Each row has a name. Each question is about the rows just above it.

Columns, left to right: D A Y K S R W
[-13 -61 -90  28   8  21  52] = k100
[  1   8   6 -10  37   5 -15] = k833
[ 45 -61 -35  64 -56 -60   2] = k176
[  3  32  49 -15 -32 -22 -70] = k615
[  3  32  49   1  24   3 -38] = k795
[ 12  25  14 -19  18 -14 -17] = k460
[  2   9  14 -12 -26  -8   5] = k674
[-23  27  15 -30  16  21  -4] = k780
[ -26  -41 -111  -22   43   34   78] = k523
Which column holds [  3 -14  -8  21] top down? : R
Which column holds this, read top down? [  3   3  12   2 -23 -26] : D

Columns, left to right: U H V T L
[-104   -7   40    3   -4] : k646
[  0 -11  34 -26  49] : k534
[  4 -20  55 -60  64] : k76
[  3   8 -26  20 -12] : k804
[ 22  29 -76  96 -95] : k620
[ -4  13 -39  37 -47] : k504
[-19  15 -36  54 -64] : k246
[ -20   36 -100  110 -121] : k888
[  19  -34   92 -103  107] : k182
[ -7  21 -60  58 -80] : k61
What comes right after [-103] in the named rows? : [107]
Which column holds this, read top down? [ 8 29 13 15] : H
What comes right after [-19] in the named rows? : [15]
The entry that follows [21]: : [-60]
Which column holds this, read top down? [ -4  49  64 -12 -95 -47 -64] : L
The entry that follows [96]: : [-95]

Columns, left to right: B E J N
[-23 -30  19 -53]  k304
[ 47  90 -49  31]  k89
[ 67 123 -18 -46]  k896
[ 18 -43 -27  13]  k355
[ 13  17 -17 -43]  k546
[-66 -45  82 -34]  k974
[  9  73  35 -44]  k689
[ 61  98 -27 -17]  k970
[ 11   7 -38 -18]  k827
[-19  77  36 -70]  k593
[12  5 26 13]  k635
[  2 -39 -73 123]  k582
Which column holds this, read top down? [-27 -38] : J
What comes right after [17] in the named rows? : [-17]

Columns, left to right: C Q P Z F X
[  5  15  -3  -7  29 -81] = k491
[ 57  -9   3  25 -84 -13] = k474
[-16 -16   9  11 -50  63] = k356
[ 41 -14  64 -12 -21 -46] = k170
[-37  53  26  22  76  10] = k929
[-16 -16   9  11 -50  69] = k152
[ 13 -10  -1 -11  56  94] = k949
[ 41 -14  64 -12 -21 -31] = k101
Which column holds this, read top down? [ 76 -50] : F
Which column holds [-46  10] top down? : X
[-16  41 -37 -16] is in which column, read top down? : C
[ 11 -11] is in which column, read top down? : Z
Which column holds this, read top down? [-16  13] : C

Columns, left to right: rem kig Rog niso
[ 55  72  15 118]  k311
[ 75  30 119  64]  k150
[ 75  30 119  26]  k947
[ 99 108  43   3]  k677
[ 30 108] is in which column, read top down? : kig
[119 119  43] is in which column, read top down? : Rog
What comes right after [15] in the named rows? : [118]

Columns, left to right: rodu dufa Refek Kitud navug bigoz vafep tig zesom kat
[-54  16  12 -31 -52  92 -37 -50 -69  86]  k420
[ 77  17  28   2  55 -39  41  47  32 -45]  k637
[ -33 -115  -61   54    1  -59   33  -19   24  -10]  k134
[ 19  29  31  17   7 -22 -24  57  24 -20]  k800
Which column holds [41 33] top down? : vafep
[ 77 -33] is in which column, read top down? : rodu
Which column holds [-52  55] top down? : navug
Which column holds this, read top down? [-37  41  33] : vafep
What comes right after [12] in the named rows? : [-31]

Columns, left to right: digo tigor zuse kogo
[-54 -66 -67  98] : k59
[-2  3 21 -5] : k247
[-39  59  59 -25] : k16
[-23  22  36 -19] : k137
[-24  -8  -2  42] : k224
[-38  23  26  30] : k74
[-2  3  5 -3] : k570
[-68 -61 -57 113] : k610
[60 11 13  7] : k498
[-19 -53 -57  54] : k623
[ 18 -29 -26   3] : k864
[-54  -2 -39 -23] is in which column, read top down? : digo
Right after [-53] comes : [-57]
Which column holds [-24 -38  -2] top down? : digo

Columns, left to right: Sig geka gusa Beled lepav puni Pefo kabi Ruf zuf
[  -9   16  -46  -33  -70  -12 -104  -34  -13  -13] -> k271
[  -1   33  -57   44 -112  -68   53  -46  -86  -70] -> k778
[ -34  -12 -106   89  -28  -57  -71   64  -21   44] -> k987
[ -6  69  59  30  86   7   2  44 -58  77] -> k962
[ -72    5  -70  -11  -43    0 -105  -98    6    4] -> k616
[-73 -33 -79 102 -17  50 -65 -27  59 -87] -> k442
[ -32  -97  106  -24  -65 -114   66  103  -37  -38] -> k114
[ 88 116 -24 -33  96  96  21  52   4  19] -> k253
[ 89 116  48  49 107  32  78  39  17 -74] -> k493
[ -73  -33  -79  102  -17   50   45 -115   81  -91] -> k735
What comes right after [-28] in the named rows? : [-57]
Which column holds [ 33 -12  69   5 -33 -97 116] top down? : geka
The entry that follows [-32]: : [-97]
The entry that follows [106]: : [-24]
The entry that follows [103]: : [-37]
Right after [88] comes : [116]
Right after [-115] comes : [81]

Columns, left to right: mimid tage sop gaz Zapu
[ 3 -8 -1 -4  4]  k784
[-13 -35  25   7  -5]  k609
[ -2   8  10 -23  -1]  k927
[-26  78   2 -47 -11]  k464
[-18  -5  -5  24   9]  k264
[ 96  -7 -78  53  98]  k12
[ -2 -26 -18  96] is in which column, read top down? : mimid
Right after [-4] comes : [4]
[  3 -13  -2 -26] is in which column, read top down? : mimid
Which column holds [  7 -23] top down? : gaz

Columns, left to right: sasu zoge Sevu Kuvi sipo
[ 66 -39  35 -32  16]  k942
[ 31 -47  10   8 -41]  k543
[-109   12  -46   22   21]  k277
[ 66  27  35 -32  16]  k94
[ 11 -17  -5 -13 -24]  k755
[-123   53  -48   18   55]  k404
[-109   16  -46  -48   21]  k771
[44 27 28 -4 28]  k187
Which column holds this, read top down? [-41  21  16 -24  55] : sipo
[ 16 -24  55] is in which column, read top down? : sipo
[ 16 -41  21  16 -24  55] is in which column, read top down? : sipo
The entry that follows [-47]: : [10]

Columns, left to right: Dibe degun lis gol bof suvo fuv Lonin Ser dulam
[-24  89 118   2  10 -31  55 118  -4  86] : k544
[ 63 -24 -35 -36   1  86 -17 -38  -4 -40] : k95
[ 60 -21 -36 -32 -30  90 -21 -38  -2 -47] : k432
[ 56 -14 -37 -27  -2  92 -25 -35  -1 -55] : k149
[ 60 -21 -36 -32   0 -13 -21 -38  -4  84] : k156
Which column holds [ 90  92 -13] top down? : suvo
What comes right after [-31] in the named rows? : [55]
Which column holds [-40 -47] top down? : dulam
The entry that follows [-14]: : [-37]

Columns, left to right: bup dapa desar fozo
[ 39  67  19 -63] : k787
[-19  -3  18  -1] : k140
[11 14 -1  1] : k717
[ 47  29  57 -37] : k203
[ 26  29  38 -18] : k602
[-21 -40 -70  38] : k338
[ -56    2 -108   67] : k112
Right after [-19] comes : [-3]
Whose row is [ 26  29  38 -18]? : k602
The entry that follows [18]: : [-1]

Columns, left to right: vevul Tifin bikog bak
[ 19  69  17 -33] = k472
[  5  38  51 -23] = k310
[ 4 13 17  3] = k718
[ 67   8 -14  48] = k586
[  0  10 -13  10] = k54
[  9  14  -7 -14] = k344
[ 10  11  -9 -16] = k436
[ 5 76  1 28] = k527
[  5  20   9 -14] = k229
[-14   1 -13  29] = k714
[ 31  66  27 -48] = k353
[ 2 83 -1 33] = k972
What comes right after [76] in the named rows? : [1]
[38 13  8 10 14 11 76 20  1] is in which column, read top down? : Tifin
What comes right after [66] in the named rows? : [27]
What comes right after [31] in the named rows? : [66]
Which column holds [ 8 10 14] top down? : Tifin
[  5   4  67   0   9  10   5   5 -14  31   2] is in which column, read top down? : vevul

Columns, left to right: zop Toloz daf Mon
[-37  27   0 106] = k935
[-55  17 -38 -13] = k601
[-60   5 124 -59] = k567
Which column holds [17  5] top down? : Toloz
Right after [-37] comes : [27]
Right after [-60] comes : [5]
Which column holds [  0 -38] top down? : daf
What comes right after [-55] in the named rows? : [17]
Which column holds [-13 -59] top down? : Mon

Columns, left to right: Komi lil Bozi Ralez Pes duled
[-34 -46 -39 -44  -2 -40] : k312
[13 34 24 43  6 44] : k762
[-34  35 -39 -44 -16  62] : k385
[13 34 81 43  6 44] : k371
[-12  -9 -12  -6  18  -3] : k58
[ -2   6 -16   6] is in which column, read top down? : Pes
Whose row is [-34 -46 -39 -44  -2 -40]? : k312
Right after [-9] comes : [-12]
Whose row is [-34  35 -39 -44 -16  62]? : k385
[-46  34] is in which column, read top down? : lil

Columns, left to right: Bukan Zedod zasik ziso Razo tob Benob Faba Mil
[-30  30 -17 -32   3   9 -25   3  12] -> k653
[ 20 -22  19  13  31   6  -3 -10 -36] -> k552
[  4   6  82 -22 -25 -15   5  34  39] -> k694
[-30  30 -17 -32   3  23 -25   3  12] -> k135
[ 77 -54 -59  12 -19 -60  32  75  54] -> k435
[ 26 -30 -23  11 -30 -31  27  36  39] -> k401
[  4   6  83 -22 -25 -15   5  34  39] -> k698
The entry that follows [27]: : [36]
Whose row is [  4   6  82 -22 -25 -15   5  34  39]? : k694
[-22 -32  12  11 -22] is in which column, read top down? : ziso
The entry that follows [82]: : [-22]
Which column holds this, read top down? [-30  20   4 -30  77] : Bukan
Which column holds [ 3 75 36] top down? : Faba

Columns, left to right: gazil buvi viv zegop gapuz Mogu
[ 78  34 -28 -72 -81 103]  k969
[ 49  23 -12 -22  24 -22]  k331
[-21  34 -31 -24 -13 -23]  k232
[ -7  48  19  -9 -17  11]  k181
[ 14 -59 -34  -3  -9  21]  k414
What comes right after [-21] in the named rows? : [34]
What comes right after [48] in the named rows? : [19]
What comes right after [-12] in the named rows? : [-22]
Which column holds this, read top down? [-28 -12 -31] : viv

Columns, left to right: kif Kado suno tik fadu
[  0   0  15  89 111] : k673
[ 11  82 108 109 107] : k899
[-1 -1  1 12 85] : k184
[  1  -1 100   2 110] : k423
[  0  -1   1   8 109] : k716
[ -2  -1   6  75 108] : k456
Right after [11] comes : [82]
What comes right after [-2] in the named rows? : [-1]
The entry that follows [89]: : [111]

Columns, left to right: vunaf zozas ked Dogo
[-1 -5 36 -9] -> k335
[-49 -79  75  73] -> k900
[   8 -100   30   58] -> k545
[ 19 -32 -84 -65] -> k556
[-59  15   9  13] -> k243
[ -1 -57  99 -54] -> k374
[-45  99 -76  23] -> k663
[-66  60  64 -56] -> k560
[ 50 -79  43 104] -> k835
Which column holds this, read top down? [ 75  30 -84   9  99 -76  64  43] : ked
The entry that follows [-66]: : [60]
Which column holds this, read top down? [ 23 -56] : Dogo

Columns, left to right: Kug miv vipo Doki Foze rigad
[ 12  32  -7  73  36 -52] = k766
[ 4 26 -5 30  8 -7] = k906
[ 71  19   0 114  40 -16] = k393
[ 80  20  -2 116  41 -15] = k549
[ 69  38  14 117  24 -20] = k994
[  4  21 -14  29  20 -16] = k643
[ 12  44  -1  60   3 -63] = k154
Right after [117] comes : [24]
The entry that follows [19]: : [0]

Columns, left to right: pivo zeka mirur fir Tef
[  36  -38  -24  -12 -104] : k220
[ -6  11 -79  -3 -20] : k542
[66  5  3  3 -9] : k165
[-16  35  41   5 121] : k466
[-18 -33 -53  -8  36] : k870
[ 2 19 15  3 42] : k996
[-5  4 67 13 38] : k856
[-54  11  -8  -7  -8] : k807
[ 35  -9 -10  10 -85] : k177
Right after [67] comes : [13]
Right after [4] comes : [67]
Right after [19] comes : [15]
The entry that follows [10]: : [-85]
[-18   2  -5] is in which column, read top down? : pivo
Which column holds [ -8 -85] top down? : Tef

Columns, left to right: luvaf Sir Verep rez Mag
[-70   1  73  10 -40] = k928
[ -77 -126  114  111   21] = k858
[ -70  -52   -2 -107  -82] = k783
[ 10 -46  65 -80  54] = k707
[-25 -11  -8  60  -5] = k687
[37  0 12 57 90] = k358
[-51 115 -69  53 -85] = k410
Right after [-11] comes : [-8]
[54 -5] is in which column, read top down? : Mag
The entry that follows [-25]: : [-11]
The entry that follows [-69]: : [53]
The entry that follows [-51]: : [115]

